Rows are one point carried round by a steady rotation, each followed by how many ticks it has turned.
The counts run from 0 to 124.
| -20 |   5 |  -3 |   9 |  27 |   9 |  17 |  16 |  14 |  30 |   2 |   8 |  46 |  16 | -31 | -23 | -46 |  16 |  56 | -13 |  30 |  18 |  19 |  30 | -19 | -23 |   5 | -16 | -48 |  -7 |   9 |  -9 |  14 | -30 |  -5 |  -5 |  35 |   3 | -19 |  -3 | -35 |   3 |   6 |  40 | -22 |  -8 |	109
|  -3 |  28 |  -8 |  -3 |  -7 |  33 |  -2 |  -6 |  24 |  -7 |  -2 |  30 | -26 |  19 |  -9 |  -4 |  43 | -45 |   1 |  45 |   9 | -16 |  12 |   8 |   5 |  35 |  12 |   5 |  13 |   6 |  30 |  11 |  16 |  65 | -26 |  26 |   1 |  -6 | -12 |  23 |  39 |  21 | -36 |  35 | -19 | -56 |	66
| -18 |  24 |   9 |   4 |   7 |  22 | -10 | -32 |  17 |  69 |  -4 |  17 |  31 |  34 |   1 |  24 | -41 |   0 |  12 | -40 |  -3 |  12 |  44 |  -2 | -35 |  -3 |  17 |  30 | -23 | -10 |  22 |   0 | -11 |   8 | -26 |  11 |  48 |  11 |   7 |  17 | -27 |  18 |   0 |  34 |  -8 |  -7 |	10
| -15 |  -3 | -18 | -10 |  16 |   1 |  -8 | -21 |  14 |  -2 | -33 |  53 |  -6 |  42 | -17 | -22 | -34 | -22 |   6 |  -2 | -10 |  22 |   8 | -58 | -16 |   8 |  10 |  23 | -26 |  24 |  -6 |  -5 | -10 |  31 |   1 |  26 |  44 | -12 |  46 | -28 |  26 |  -5 |  15 |  14 |  31 | -30 |	87
| -46 |   9 |  -5 | -11 |  25 | -27 |  -8 |  12 |  25 |  34 |  33 | -15 |  22 |   6 | -31 | -25 | -19 |  46 |  20 |  -1 |  21 |  42 |  14 |   9 | -21 | -28 |  -5 |  -6 | -42 |  10 | -33 |  -3 |  -4 | -31 |  11 | -16 |  15 |  28 |  39 | -15 | -34 |  34 |  22 |   9 |  15 |  -9 |	108
|  -4 |   5 |  23 |  22 | -12 | -23 |  34 |  -8 | -14 |  32 |  -9 |  13 | -37 |  10 |   1 |  21 | -33 | -22 |   2 | -31 | -38 |  -3 |  17 | -41 | -15 |  -9 |   0 |   2 |  25 |  21 |   6 | -42 | -18 | -21 |  42 | -19 | -10 |   2 |  19 |   3 | -24 | -35 |  30 |   1 |   0 |  48 |	17
|   7 |  -5 |  19 |  -8 | -29 | -55 |   1 |  27 | -29 |  13 | -23 | -39 | -30 |  -2 |   7 |  16 |   4 | -40 | -46 |  59 | -13 |   7 | -22 | -15 |  -2 | -13 | -21 |  29 |  28 |  53 |  14 |  -9 |  -6 | -15 |   4 | -12 | -27 | -22 | -15 |   1 | -11 | -17 |  -2 |  16 | -10 |  -9 |	96
|  -3 | -19 |   6 | -21 |   9 |   6 |  49 |  27 |  -6 | -11 | -24 |  18 |  48 | -14 |  21 |  -1 | -43 | -28 |  37 | -40 |  26 | -13 |   7 |  -8 | -13 |  -2 |  22 | -46 | -11 |  -1 |  35 |  14 |  31 |  12 |  13 |  -1 |  29 |   1 |   1 |   5 |   1 |   6 | -15 |  33 |  45 |  19 |	25
| -30 | -30 |  11 |  -9 | -32 | -18 |  23 |  42 | -15 | -13 |  -9 | -33 |   6 | -36 |   5 |  27 |   3 | -19 | -12 |  27 | -17 |  -8 |  -3 |  17 |  -7 | -43 | -20 |   0 |  18 |  12 |  30 |  23 |  29 |   0 | -17 | -49 | -28 |   7 |   7 |  18 | -31 |  24 | -31 |  39 |   1 |  -6 |	100
|  40 |  41 |   2 |  -2 |  17 | -22 | -29 |   9 |  11 |  -3 |  36 |  -4 | -31 |  17 | -27 | -21 |  11 |   3 | -41 |  31 |  16 |  43 | -29 |  17 |   9 |  33 |  -2 |  16 |  -9 |   7 |   5 | -17 |  17 | -18 |  44 |   1 | -16 | -18 |   0 |  -9 |  24 |  -6 |  21 | -49 |  -2 |   9 |	52
|   5 |  34 |  -3 |   4 |  11 |   1 |  14 |  50 |  13 |  22 |  12 |  -5 |  18 |  21 |  -6 | -17 |  -9 | -33 |  29 |  20 |  20 |  19 | -27 |  46 |   0 |  -9 |  -6 |  -3 | -31 |  -3 |  18 | -26 |  17 | -19 |  -2 | -22 |  21 |  -3 | -55 | -18 |  17 |   3 | -32 |  36 | -24 | -26 |	110
|  18 | -10 |   5 |   2 | -22 |  12 | -11 |   8 |  25 | -46 |  11 |  12 | -29 |  -1 | -33 |  -7 |  37 | -15 | -16 |  44 | -10 | -10 | -46 |  34 |   1 |   2 |  13 |  15 |   8 |  -9 |  30 | -23 |  16 |   7 |   7 | -31 | -37 | -20 | -27 | -15 | -28 |   0 | -13 | -45 | -34 |  24 |	56
| -15 |  -2 |  22 |  13 |  -5 |  26 | -60 |  14 | -41 |  22 |  24 | -35 | -32 | -18 |  -6 |   9 |  17 |  13 | -48 |  16 |  11 |   3 |  30 |  35 |  -1 |  15 |  16 |  11 | -32 |   0 |  -8 |   5 | -39 | -36 | -38 |   6 |   2 |   0 | -22 |  -6 |   5 |  -1 | -21 | -29 | -46 |  13 |	74
| -13 |  10 | -16 |  -4 |  31 |  40 | -58 | -31 |  33 | -23 |   2 | -15 | -22 |   5 | -13 | -33 |  20 |  25 |  18 | -28 | -45 |  -6 |  24 | -26 |  14 |  -8 |  37 | -11 | -15 |  -9 | -21 |  -9 |  -6 |  13 |  -3 |  32 |   4 |  37 |  56 |   8 |  12 |  36 |  16 |  -1 |   9 |  -8 |	68
|  33 |  -1 |  10 |   2 |   0 |  29 | -29 |  19 | -26 | -36 | -42 | -17 |  -2 | -50 |  24 |   1 |  35 |  17 |  -1 |  13 |   4 | -24 | -16 |  14 |  18 |  30 | -22 | -41 |   3 |  -6 |  27 |  27 |  -9 |  -3 | -23 |   5 | -39 | -12 | -34 |  -1 |  -3 |  -5 | -17 | -51 | -10 |   9 |	59
| -21 | -18 |  -5 |  54 |   4 |  20 |  22 |   1 | -21 |   6 | -36 |  36 | -12 |  -6 |  30 |  -5 |  27 |  -7 |  69 | -17 | -23 |  -7 |  12 | -13 |  -4 |  19 | -51 | -21 |   2 |   7 |  -8 |  -3 | -27 |  22 | -39 |  21 |   9 |   0 |  47 | -21 |   0 |  -5 |   9 |  32 |   8 | -19 |	3
| -41 |  12 |  -8 |  29 |  21 |  -1 | -21 | -29 |  26 |  49 |   3 | -18 | -36 |  16 |   1 |  -1 | -24 |  -8 |   2 | -22 | -60 |  22 |   7 | -31 |  -1 | -20 |   9 |  -3 | -14 |  -8 | -25 | -34 | -18 | -11 |  19 | -38 |  22 |  11 |  27 | -16 | -50 |   6 |  25 |   4 |  -4 |  -9 |	13
|  10 |  15 |  -8 |  -3 |  16 | -10 | -46 | -10 |  16 | -20 |   6 |   0 | -15 |  12 | -50 | -28 |   1 |  41 | -13 |  17 |  13 |  29 |  -6 |   6 |  -3 | -10 |  12 |   5 | -21 |  -1 |  -7 | -12 |  -8 | -27 |  42 |   0 |  -8 |  -5 |  26 | -13 | -17 |  -8 |  49 | -82 |  -2 |  34 |	53
|   3 |  18 |  17 | -13 |  19 |   3 | -46 |  -3 | -10 | -20 |  -5 | -11 |   9 | -33 |   3 |  18 |  67 |  31 |  -9 |  43 |  20 |   2 |   4 |  14 |  -7 |  36 | -20 |  -4 |   3 |  25 |  -7 |  46 | -18 |  24 | -24 |  26 | -38 |  -9 |  34 |  11 |  15 |  21 |  -1 | -37 |  19 | -19 |	63
|  32 |   7 |  -2 |  28 |  33 |  -6 |   7 |  15 |  -4 |  17 | -27 |  -5 |  17 |  22 |  32 | -30 | -21 |  23 |  57 | -22 |  -3 |   7 | -29 |  -1 |  12 |  -5 | -26 | -30 | -32 | -13 |  -3 | -40 | -14 | -50 |   2 |   1 |   2 | -13 | -24 | -24 |   3 | -34 |  34 | -17 |  -8 |  18 |	113
|   0 |  19 | -19 |  -6 |  12 | -19 |  12 |  13 | -15 |  16 |  12 | -29 |   0 | -13 |  29 |   7 |  52 | -25 |  20 |  16 | -13 | -30 | -57 |  11 |  20 |   1 | -46 |  11 |   6 |   5 | -15 | -21 | -14 |  -7 |  26 | -31 | -66 | -45 | -21 |  -1 |  29 | -18 |  14 |   3 | -17 |  31 |	37
|  -2 |  -3 |   1 |  13 |  16 |  26 |  16 |   7 | -29 |   9 | -19 |  13 |  11 |  -8 |   8 |  12 | -25 |   9 |  -1 | -15 |  54 |   9 |  30 | -33 | -13 |  31 |  -8 |  -4 | -32 |  -8 |  19 |  46 | -26 |  10 | -62 |  29 |  39 |  -1 |  10 | -25 |  16 |   6 | -41 |  21 |  35 | -24 |	84
|  15 |  34 |   5 |   3 |   8 | -30 |  54 |  31 |   3 |  24 |  28 |  15 |   0 |  37 |   5 |   8 | -24 | -23 |  19 |  23 |  39 |  29 |   9 |  20 |   3 |  21 | -28 |  -3 | -14 |  31 |   7 | -16 |  34 |  -2 |  22 |  30 |  14 |  -7 |  16 |  24 |  44 |  -4 |  13 |  72 |  16 | -31 |	106
|   4 | -28 | -25 |  40 | -14 |   3 | -14 |  10 | -56 |  13 | -15 |   9 | -61 |   2 |   0 |  -7 |  15 | -64 |  -8 |  16 | -30 |  10 | -14 |   2 |  19 |  32 |   3 |  -5 |  -1 |  28 |  -7 |  -9 | -26 |   1 | -43 |  14 |  -1 | -30 |  18 | -18 |  24 | -16 |   7 |  -8 | -29 |  15 |	77
| -14 | -33 |  21 |  11 | -14 |  -5 |  -3 |   6 |   2 | -21 |  24 |  -3 | -55 | -10 |   1 |  35 |  28 |   3 | -27 | -13 | -12 |  30 |   1 | -35 | -12 |  27 | -29 |  21 |  -2 |   9 | -23 |  17 | -23 |  14 | -12 | -16 | -13 |   6 |  71 | -45 |   6 |  12 | -11 | -14 |  48 |  12 |	82
|   8 | -18 | -36 |  -4 |   2 |   4 |  27 |   9 | -26 |   6 |  -2 | -19 |  40 | -39 |   7 |  12 |  -6 |   8 |   7 | -14 |  48 | -21 |  10 |   3 |  15 | -11 | -42 |   0 |  30 |  -8 |  31 |  11 |  14 |   7 | -20 |  -9 |   0 | -20 | -64 |  27 |  16 | -46 | -15 |  31 | -30 |  26 |	40
| -16 |  39 |   2 |  -8 |  18 | -50 |  14 |  30 |   5 |  30 |  25 | -18 |  -7 |  14 | -11 |  -7 |  16 |   2 |  -4 |  38 |  24 |  64 |  -4 |  37 |   5 |  10 | -27 |   2 | -25 |  23 | -25 |   1 |   7 | -24 |  24 |   5 |  -8 |  22 |  36 |  -3 |  25 |  27 |  15 |  29 |  14 | -28 |	107
| -21 | -43 |  22 |   8 | -32 | -17 |  22 |   0 |  18 | -18 |  -6 |  34 | -36 |  20 |   3 |   4 |  48 |  -4 |  45 |  -5 | -61 |   2 |   1 |  -8 | -14 |  -7 | -23 |  23 |  16 |  13 |   5 | -14 | -12 |  32 | -16 | -15 | -15 |  20 |  70 | -28 | -26 |  -8 |  -1 |  19 |   4 |  14 |	2
|  19 | -32 |  32 |  14 | -28 |  11 |  -6 |  30 | -54 |  -6 | -39 |  16 |  16 |   5 |  12 |   3 |   4 | -29 |  38 |  17 |   3 |  -6 |   2 |  52 | -21 |  15 | -12 | -12 | -12 |  34 |  35 |  13 | -10 |  -1 | -80 |  10 |  -6 | -32 |   7 |  -6 | -30 |  -3 | -21 |  14 | -30 |   1 |	0
|  60 |  16 |  27 |  13 |   9 | -13 |   6 |  53 | -15 |  24 |  -5 | -37 |  41 |   9 |  42 |   0 |  -7 |  23 |  11 |  -8 |  10 |  14 | -47 |  47 |  -6 |   0 | -19 | -20 | -28 | -13 |  11 | -10 | -17 | -43 | -25 |  -9 |  -3 | -14 | -54 | -13 |  -6 | -10 | -10 | -28 |   4 |  23 |	114
|  18 |  27 | -17 |   0 |  35 |  18 | -27 |   5 |  45 | -32 |  36 | -40 |  13 | -11 | -21 |  -9 | -19 |  50 | -41 | -21 |  28 |  16 |  -9 |  11 |  22 |  -8 | -12 | -26 | -23 | -40 |  -3 |  14 |  25 | -16 |   5 | -23 |  15 |  30 | -12 |  -4 |   7 |  26 | -11 | -43 |  37 |  12 |	49
|  13 | -43 |  39 |   3 | -51 | -13 | -12 |  15 |  -9 |  -5 |  -5 |   4 | -22 |   2 |  -9 |  18 |  46 | -23 |  11 |  29 | -25 |  -1 | -10 |  44 | -26 |  -6 | -15 |  16 |  11 |  14 |  28 |  -2 |   5 |   8 | -48 | -18 | -28 |   2 |  21 | -19 | -28 |  10 | -48 |  15 |  -4 |   6 |	1
| -11 | -18 |   6 | -30 | -16 | -23 |  -2 |  -2 |  41 | -10 |   9 |  17 | -30 |  44 | -13 |  14 | -21 | -15 | -32 |   5 |  -9 |  46 |  12 | -58 | -19 |   5 |  22 |  41 |  -2 |  10 |  14 |  -1 |  10 |  39 | -14 |   0 |  29 |  29 |  30 | -12 |  -1 |   6 | -21 |   5 |  41 | -19 |	86
| -32 |  -9 | -20 |  25 |  11 | -12 |  55 |  21 | -14 |  -4 | -12 |   4 | -12 | -20 |  19 |  -7 | -12 | -19 |  30 |  -8 |  -6 | -20 |   2 | -31 |  25 |   1 | -48 | -36 |  -1 |  32 |  -4 |  -4 |  21 |  -2 |  10 |  12 |   4 |  -4 |  37 |  -6 |   8 | -10 |  19 |  68 |  19 | -31 |	102
|  -7 |  43 |  -4 |  45 |  26 |  26 | -11 |  -1 |  -7 |  55 | -33 |  -4 |   3 |   4 |  31 |  -6 | -44 | -11 |  37 | -41 | -29 |  -6 |  18 |  -9 |  -4 |  -8 |  20 | -32 | -21 |  -1 |   8 |  -8 | -21 | -45 | -17 | -18 |  39 |  -9 | -29 | -11 | -34 |   4 |  11 |   2 | -14 |   4 |	14
|   2 |  35 | -14 |  -1 |   4 |   6 | -57 | -19 |  24 | -15 |  13 | -22 | -51 |   5 |  -6 | -22 |  51 | -26 |  -9 |  27 | -37 |   8 |  -8 |  -3 |  26 |  26 |  27 |   2 |   6 |   6 | -11 |   0 |  15 |  37 |  -4 |  15 | -15 |  27 |  24 |  12 |  27 |  52 |  -9 |   3 |   7 | -29 |	67
| -33 | -27 | -12 |  -3 |   6 | -19 |  19 |  -2 |  -1 | -10 | -26 |  -3 |  20 | -40 |  10 |  -6 | -39 |   4 |  32 | -22 |   2 |  16 |   4 | -33 |  -9 | -19 |  23 | -37 | -12 |  -7 |  -3 |  23 |  37 |  -3 |   8 | -23 |   7 |  39 |  37 |   5 | -38 |  27 |   6 |   6 |  61 |  32 |	24
|  10 |  -9 | -11 |  41 |  18 |  46 |  -9 | -15 | -10 | -41 | -23 |  28 | -10 | -18 |  -7 | -38 |  23 |  20 |  35 | -14 |  -5 | -44 |  -5 | -27 |  16 |  14 | -14 | -40 |   5 | -10 |   6 |   7 |  -8 |   2 |   1 |  12 |  -9 | -29 | -10 | -35 |  -7 | -33 |  32 | -40 | -21 |   9 |	58
| -10 |  27 | -57 |  19 |  34 |  28 |  31 | -20 |  32 | -12 |  34 |  37 |   7 |  28 | -23 | -13 |  -9 | -11 |  19 | -18 |   8 | -20 |   3 |  -3 |  32 |  16 | -39 |  -2 | -16 | -17 | -10 | -16 |  31 |  18 |  36 |  -8 |  -2 | -14 |  10 |  17 |  49 |   6 |  20 |  15 |  16 |  -8 |	47
|  11 |  10 |  27 |  42 |   4 |  18 |  -9 |   5 | -22 |   7 | -25 | -27 |  12 | -32 |  61 |   9 |  44 |  11 |  32 | -13 |  -3 |  11 |  -9 |  21 |  -2 |  28 | -36 | -27 |  -5 | -14 |   1 |  38 | -24 |   9 | -67 |  -5 |   2 |   7 |  16 | -19 |  -1 |  27 | -39 |  23 |  24 | -18 |	4
